One turn or mirror swaps these rows in pairs. Which row does each one swap with?
The rows were stretched afterwards, more along some directions than others.
zupar: [ -7 -19  -7  -6  11  -6  -5 -17  -2 -20   7  -4 -10  -3   5  -8  18  10
 -11  16   1 -15   4   0  -4  -6   8   1  20   2   5]
lar: [  0 -20 -13 -17  13  -5   1 -19   3 -16   5   0  -7   1  -4  -5  11  13
  -8  11  -2  -7  -4   3  -5  -1   1   1  19  -8  -2]
fab: [  1 -12  -5  -7  13  -5  -2 -27  -6 -12  -5   2   1   2  -1  -4  19   3
  -9   0  -3  -9  -3   1  -6  -9   4  -2  14  -1   8]
bof: [  1 -14 -12  -5  10  -6  -8 -13  -2 -15  -4   4  -6  -1   6  -6   9   7
  -7  -3  -1  -5  -3  -8  -8  -6  -1   6  12  -1   6]
Fili: [ -5 -20 -12  -9  11  -5  -4 -15  -2 -19   8  -5 -11  -3   3  -6  16  10
  -8  15   4 -15   3  -3  -3  -3   8  -1  19   1   2]
tidi: [  4 -20  -3  -1   1  -5   0 -21  -2 -13   2  -7  -1  -2   8   3  13   0
 -13   0  -5  -6  -2  -3  -3  -9   1  -4  17  -2   4]
mumag: [ -3 -20 -14 -16  12  -6  -1 -19  -6 -16   2  -4  -5  -4   0  -8  15   8
  -6   9   0  -7  -8   7  -1  -4  -2   0  18  -6   2]
kugot: [  5 -16  -4  -5   2  -5  -3 -17   2  -7  -2   8  -2  -2   1   0  19  15
  -2   5  -5  -5  -3  -5  -5  -4   2   6  12   1  -1]
bib: [  5 -16 -12 -10  -2   0  -4 -22  -5 -10   4  -5   2  -3  -1   7   7   3
 -13  -5  -1  -4   6 -12  -4  -6   3  -5   6  -1   5]
furid: [  3 -10 -10 -11   7  -4  -3 -14   5 -13  -5   5   1   2   6   5  16   9
   1   7   8  -4  -2  -7  -1   0   4   5   7  -2  -1]
zoz: [ -8 -30  -9  -8   9  -3  -1 -15  -1  -9   0  -5  -6  -1   4   6  14  11
  -5   1   7  -7  -3  -3  -6  -4  -3 -10  17  -5   4]
Moled: [ -9 -18 -19  -7   9  -6  -3 -16  -2  -9  -4  -5  -4  -1   3  -3   7   7
 -12   7   5  -7   5  -3  -8  -5   0  -2   8   0   5]
Tedaz: [-1 -5 -1  0 -1  1  3 -9  4 -3 -2  6  6 -5  1  5  6  7 -8  0  0  4 -1 -4
 -4 -7 -5  1  4 -8 -8]
Gil: [  1 -23 -12 -17  12  -4  -1 -18  -1 -15   2   0  -9  -1   0 -10  15  10
  -8  10   0  -9  -5   4  -1  -2   0   5  19  -7   2]
Pinub: [  4 -11 -10  -3   7  -5  -1 -14 -11  -7  -2   0   0  -2   7   3  14   9
 -15   0  -2  12   1  -3   3  -7  -3  -3   7  -4  -1]
sof: [ -6 -16 -13  -6   6  -6  -4 -11  -3  -6  -3  -1  -2   2   5  -5   7   9
 -11   4   0  -5   6  -3  -8  -4   3  -1   6  -4   4]
fupu: [-1 -3 -6 -7  0 -7  2 -8  5 -9  1  3  7 -5  4 12 11 14 -3 10  8 -4 -2 -6
 -2 -2  2 -2  5  2 -5]
Tuga: [  5 -17 -12  -7   9 -14  -1  -9  -1 -16   1   1 -10  -7   0   0  13   6
 -10  12   0  -4  -4   2  -8  -8   5  -2  12 -10  -6]
Gugo: [ -1  -6  -5   0  -1   1  -1 -10   3  -1   0   5   5  -5   3   0   8   5
  -9   6   1  -2  -1   1   0  -5  -4   1   4  -5  -5]
Resef: [  5 -14 -13  -9  -3  -1  -1 -23  -3 -10   4  -4   4  -2  -4   7   9   6
 -13  -4  -4  -7   5 -12  -8  -4   2  -3   8   0   3]
Bolo: [  8 -16 -13  -7  11  -7  -2 -12   2 -16   2   3 -13  -5  -1   2   8   5
 -13  13   1  -5  -1   0  -6 -10   4   2  14  -8  -5]
fize: [-3 -9 -1  1  1  1  2 -7  3 -5  2  2  7 -5  2  4  4 10 -5  1  0  1  0 -4
 -4 -6 -5  1  8 -8 -9]
lofu: [  3 -10 -10  -6   2  -2  -6 -12   0 -10  -5   0  -6  -1   7   0   7   7
  -2  -5   2  -1  -1  -7  -2  -4  -1   1   9   2   6]
Fegez: [  3  -5  -9  -8   1  -9   2 -11   5 -12   4   3   7  -7   2  12  10  11
  -8   7   8  -1  -5  -7  -4  -5   3  -4   2  -3  -7]
Kubi: [ -8 -27  -8  -3   7  -1   1 -14  -5  -6   0  -7  -8  -1   4   9  15  10
  -7  -2   4  -2  -1  -4  -7  -4  -3  -9  16  -5   4]
Mun: [ -8 -17 -12  -4  11  -5  -3 -10  -6  -4  -4   0   0   2   5  -4   4   8
 -10   4   5  -4   4  -3  -6  -5   0  -4  10  -1   4]
pugab: [  4 -12  -7  -2   3  -3  -2 -10   4 -13   0   8   0  -2   6   3  13  -1
  -6   2   5  -2   0  -8  -4  -3   7   6   2  -3  -1]
pumi: [  4  -9  -4  -7   3  -3  -3 -14  -5 -20   0  -2   5  -3   7   9  13   1
 -11   6  -4  -1  -4  -1 -11  -6   0   0  14  -6  -3]
sol: [ -4  -8  -2   1  -1   0   1 -14   0  -1   2   3   5  -5   6  -1  12   3
  -8   2  -3  -3   0  -3  -7 -10  -3   0   4  -6  -6]
kasim: [  4  -8  -5  -7   3  -1  -3 -12  -5 -20   3  -1   4  -5   6   9  10   5
 -11   7  -1   1   1  -2  -8  -7  -1  -1  10  -8  -5]
berig: [ 10 -16 -12  -6  -2  -1  -5 -18  -2 -12   4  -6  -1  -6  -3  10   6   4
 -10  -7  -3  -4   4 -15  -8 -10   2  -1   7   0   2]
zonoz: [ -4 -21  -6  -8  14 -10  -2 -16  -3 -12   4  -3  -6  -5  -1  -7  10   2
 -10   8   5  -7   0   3  -7  -1   0   2  12 -13   3]
bezun: [  3 -17 -14 -16  11  -4   1 -24  -7 -13   4   1  -5   0  -1  -6  16   7
 -10   8  -1  -4  -8   3  -3  -9   1  -1  15  -5   6]
tupag: [  1 -18 -11  -9   2 -11   0 -18   2 -17   1  -9 -12  -6  -1   7  19   7
 -14  13  -3  -4   8  -6  -6 -10   6   1   9  -1   5]
beg: [  6 -16 -11  -7   1   0  -4 -25  -5 -12   1  -3   4  -1  -1   7   6  -2
 -14  -6  -2  -6   2 -13  -6  -8   0   0   9  -2   7]
resi: [  3 -20 -13  -5  13  -8  -3 -15   9  -6   3   6  -3  -1  -7  -2   7  13
 -12   2  -1   0   2  -9 -14  -4  -4   3   5  -8  -8]
Boren: [  7 -15  -3  -6   6  -9  -3 -12  -8 -13  -1  -3  -7  -4  -1  -1  16   7
 -12  -4  -6  -4   2  -7  -6  -7   7   2  14  -5  -1]
difo: [  2 -13  -9  -9   5  -3  -3 -15  -7 -18   3  -7   2  -5   7   4  12   4
 -12   5  -3  -2   2   2  -8  -5   0   1   9  -9  -6]
pilaf: [ -7 -21 -15  -3   7  -6  -1 -14  -7   0  -6  -5  -2  -1   3   3  10   6
 -14  -4   3   0   6  -6  -7  -8  -2  -5   4  -2   2]
ruron: [ -9 -16 -11  -3   8  -3  -3  -8  -2  -3  -5  -1   1   3   3   0   4   8
 -10   3   8  -5   5  -4  -6  -4   0  -4  10  -1   4]
risi: [  0 -10 -12   0   5  -5   3 -19   3 -14  -1   1  -1  -4  -2   3   9   3
 -12   2  -3  -5  -2 -11 -13  -8  -1   1   3 -12  -4]
lare: [-10 -19 -12  -6   9  -9  -3  -8 -10  -6  -7  -2   0  -3   9  -4  13   5
  -5   2   4  -6  -1  -2  -5  -4   2   2   8  -3   5]
fon: [  4 -17 -11 -13   6  -4   2 -20  -2 -11   3   1  -1   1  -3  -6  16  10
 -11  11  -5  -9  -6   5   1  -6   3   3  16  -1   3]
Gen: [ -8 -27  -8  -7  11   0  -3 -13  -1  -6   0  -2  -4   0   4   8   6  11
  -5  -2   7  -2   0  -6  -3  -3  -5  -8  16  -8   7]
Bidas: [  5 -13  -7  -5   0   0   0 -21  -3  -7   3  -1   8  -2  -3   8   6   3
 -11  -6  -1  -5   4 -13  -6  -7   4  -4   8  -2   2]
Tadu: [ -2  -8  -2   0   2   0   2 -11   1  -5   2   6   6  -6   6   0  10   5
  -7   2  -2   1   0  -5  -7  -8  -3   2   5 -10  -9]
vif: [  2 -14 -10  -5   4  -7  -6  -9   3 -11  -6   5  -4  -4   4   0   9   8
  -7  -4   1  -4  -3 -13  -8  -2  -2   6   6  -5  -1]
reb: [ -8 -10  -1  -2   5   1   0  -8   5  -4   1   1  -1  -5   1   0   5  11
  -6   7   2   0   4   0  -3   1  -3   0   9 -11 -10]
remap: [ -2 -17 -10  -7   4 -10  -4 -20  -2 -19   5  -8 -14  -8   1   4  17   6
 -11  10  -3  -7  11  -4  -7  -9   7   0  13  -5   6]
zer: [  0  -6  -7  -8   2  -6   1  -9   5 -10   1   6  12  -3   6  11  11  14
  -3   8   8  -4  -4  -9   0   0   2   0   5  -3  -6]
bedas: [  4 -12  -2  -5   2  -8   1 -12 -10 -12   0  -6  -3  -5   5  -2  18   7
 -10  -1 -12  -1   1  -8  -3  -6   8   1  14  -7  -4]
Daton: [ -3 -15 -10  -2   6  -7   3 -14 -11   0  -5  -4   0  -4   9   3  18   9
  -9  -2   0   6  -1  -2   3  -3  -4  -5   7  -3  -1]
Mosol: [  0  -8  -2  -2   1   1   1  -7   4  -2   1   6   3  -6   3   3   7  10
  -7   0   1   3   2  -3  -2  -4  -5   3   4 -10 -10]
zev: [  3 -18 -13  -9   7  -9  -3 -10   2  -7  -1   6  -1  -1   6   2  17   7
   2   6  10  -9  -3 -10  -5   0   4   7   4   2  -1]
fep: [  2 -18 -11  -9   7 -11  -3 -11  -2 -12   4  -6 -12  -7   0   7  15   8
  -6  11   4  -6   9  -9  -5  -9   4   1  11   0   5]
vako: [ -3 -14  -9  -8   5  -6   0 -17   0 -17   4  -6 -10  -3   4   7  17   8
  -6   8  -2  -9  10  -7  -3  -7   7   2  13  -6   6]
tufo: [ -1 -19  -8  -8   4  -6   0 -19   0   1  -5   8  -2  -5   4   1  24  13
  -3   4  -1  -7  -5  -3  -2  -2   0   3   8   0  -3]
Zitov: [  9 -14  -9  -9  -2   0  -5 -21  -2 -10   3  -2   2  -1  -3   5   5   5
 -12  -4  -4  -5   4 -11  -6  -6   6  -5   7  -3   5]
zilan: [  0 -22 -12 -13  10  -4   1 -22  -3 -16   2  -3  -8  -3  -3 -10  17   6
 -12   8  -5  -8  -5   4  -5  -6   2   2  18  -6   0]
mikur: [ -6 -20 -12  -9  10  -4  -5 -15  -2 -20   7  -9 -12  -3   4  -3  14  12
  -9  14   5 -14   8   1   0  -5   6  -2  20   1   6]
bif: [ -1 -15 -11  -3   4  -5   0 -17  -7  -1  -3  -6  -3   2   5   4  17  15
 -12   1  -5   6   3  -5   1  -4  -3  -4   8   0  -1]
pufez: [ 10 -14  -4  -2   5  -2  -2 -19  -2 -16   2  -4  -1   1   4   4   8   1
 -12   2  -5  -4  -2  -5  -2  -9   0  -2  19  -1   4]
nipu: [  5  -9  -2  -2   3  -3  -3 -18  -6 -14   3  -3   2   1   8   4   8  -5
 -11   0  -3  -3  -2  -2   0  -7   2  -5  16  -4   7]
Senez: [  4 -15  -9  -6   8  -8  -2 -12   8 -11  -2   9   1   2   3   4  13  10
  -3   5   5  -2  -4 -10  -7  -2   6   5   6  -4  -5]
vip: [ -8 -18 -12  -6   7  -5  -3 -10  -3  -6  -4  -2   0   2   6   0   5   8
 -11   4   4  -5   5  -5  -7  -6   2  -3   7  -2   3]
lavog: [  5 -13  -2  -2   1 -10   0 -13  -9 -10   0  -8  -2  -9   1   2  16   5
 -12  -5  -6  -1  -1  -9  -5  -7   6  -1   9  -8  -6]
Las: [  6 -16 -12  -8  -3  -2  -1 -23  -4  -7   5  -6   2  -4  -4   7   7   5
 -13  -4  -2  -5   4 -12  -7  -6   1  -6   7   0   1]
ravin: [  1 -22 -13 -17  10  -4   1 -23  -4 -14   3  -4  -8  -3  -1  -6  17   9
  -8   9   1  -6  -6   5  -3  -8   0  -1  17  -4   5]

zonoz swaps with resi
fab swaps with risi
pumi swaps with Kubi

